0: [  0  58   2 -17  -1 -16 -47 -12  15  19  41   9   9   8 -10  -7  34   4
   2  11  18 -20]
1: [-14 -19  40 -33  -1 -67  68   3  57 -26  17  -7 -57  11  27 -25  46 -16
  -1 -23  -6  15]
2: [ 14  10  64  32   9   1 -22 -13 -15  17 -58  67  28 -15  63 -20  22  87
  27 -42 -36 -12]
3: [ 28 -10 -42  23   7 -10  27   2  11   9 -16 -16  10 -21 -17 -10 -16 -11
   6 -16   9   9]
4: [-15  39   2 -21  -8 -44  -9   3   9 -43  -2   1  19 -18 -39  32  -5  18
  37  15  11  51]
5: [ 30  -9 -23  15  35 -31  22   0  15  -4 -42 -18  12 -52  -9 -10 -11 -29
  18   6 -14  25]
6: [-23 -41 -24  -5  41  -1  -2 -13  -8 -14 -49  57  91  78 -17 -67 -15 -20
  -8 -39  11   8]
7: [-22 -21 -19   7  -8  -7  -1 -16 -45  55 -54 -10 -42 -22  44  -6  76 -27
 -36   3   2  29]
8: [-37   4 -35 -15 -21 -14  25  63  27   9  -4 -18  21   2 -19   1 -28 -12
   6 -23 -17  18]
9: [-12  -3  -8 -20 -36  92 -33 -81  24  64  -5 -68 111  32  43  59  10  -5
  25   1  20 -21]
10: [-14  48 -31  25 -11 -18 -24   4   3   6  20  29  11  24   8  -7  14  15
  24 -14  26 -32]
11: [-30  39 -31   9 -61  15  26  20  38  16  -3  -3  28  11 -35   9  -7  26
 -37   2  31 -22]
12: [  5  50  16 -10  66 -33  40 -34 -63 -21 -17  13  -4 -36  15  16  15 -25
  49  20 -14  22]
13: [ 32  -9  -5  53  28 -43 -37 -18 -21  38  24  27 -40  14  28  24 -20  -2
  18  24  -3   4]
14: [ -1  -9  -7  41   3  37  22  27  11 -50  33 -10 -26 -26 -10 -16  65 -42
  29 -23  16  57]
15: [ -6  46 -25 -39  54 -49  11 -30  40 -19 -47 -47 -58   0 -20  -8  -3 -12
  26 -38  -8  10]
16: [ 31 -12  -5 -31  27   6  -8 -17  -6 -26 -24  24 -40 -41 -31  29  28 -53
   7   5 -38  18]

[ -8 -15 -16 -62  63 -16   4  65  73 -70   4 -74  23  70 -18 -15 -28  24
   2  35 -54 -14] --> 8 15 4
[ -4  43   6 -37   3  -1   0 -14 -22 -13  44   2  15  -4   5  -4 -14  63
 -33  24 -10  12] --> 0 4 10
[ 17  52  15 -31  16 -12   6 -17  28 -11  22 -11  -6   3 -38 -21   1  10
  -8   5   5 -18] --> 0 10 3
[  6 -28 -31  13  21 -16  39  21  32 -16 -23 -27   5  -6 -20  15 -21  -2
 -17 -14   7  15] --> 3 5 8
[ -5  28  31  31  33   4 -36 -17 -51 -46  48 -20  20 -25  91 -35 -14 -49
 -52 -31 -66  19] --> 12 13 5
[-57 -30   1   2 -14  25  -9  18   2 -31 -26   6 -66 -31 -22 -29 -15 -50
  25  48  33  -8] --> 16 3 14
[ 49 -15  17  31 -20  35 -23  27  21 -49   0   3  42  51  33   4  45  27
  16  30   6   1] --> 10 0 3
[-30 -24 -11  -9  -4   7 -19  72 -38   0  42 -27  29  46 -31  84  32  27
 -98  63 -20 -30] --> 11 8 0
[ 34   1  75  35 -40 -18  31 -43  12  39 -13  61  10   5  72 -45  22 -29
 -15  89  79  -9] --> 13 0 10
[-50 -57 -45 -63  -6  23  17   6  35 -64  -3 -53   5  56  -6  31 -62  23
  36 -33 -14   5] --> 8 3 4
[ 15  53  11  28   3  15  33  -1 -67 -20  -8  20  36   1  32  10  25   5
  36  15  23 -62] --> 10 12 0
[ 25  56  63  69  30  -5 -18 -30 -79  -5  -3  51 -17  29  13   9 -40  25
 -31   3  23 -18] --> 13 10 0
[  9  20  27  38  44  23   6 -30  -2  31 -24  39 -22  34   8 -16 -76 -79
 -13  30 -35 -19] --> 13 3 5
[-13 -39  35 -21 -28 -43  49 -15  18 -18  53 -13  54  27 -17  65 -37 -24
  -5  -9 -50  30] --> 8 4 3
[ 12 -25 -37  35  24 -45 -15   4   9  27   5  17 -45 -10  12  41 -25 -15
  46  -7 -13  22] --> 13 3 5
[ -28  -22   39    3   14   13  -57   -5  -23   34   39  -36   57  -26
 -113  -31   18   43  -37   -5   25  -33] --> 0 11 3
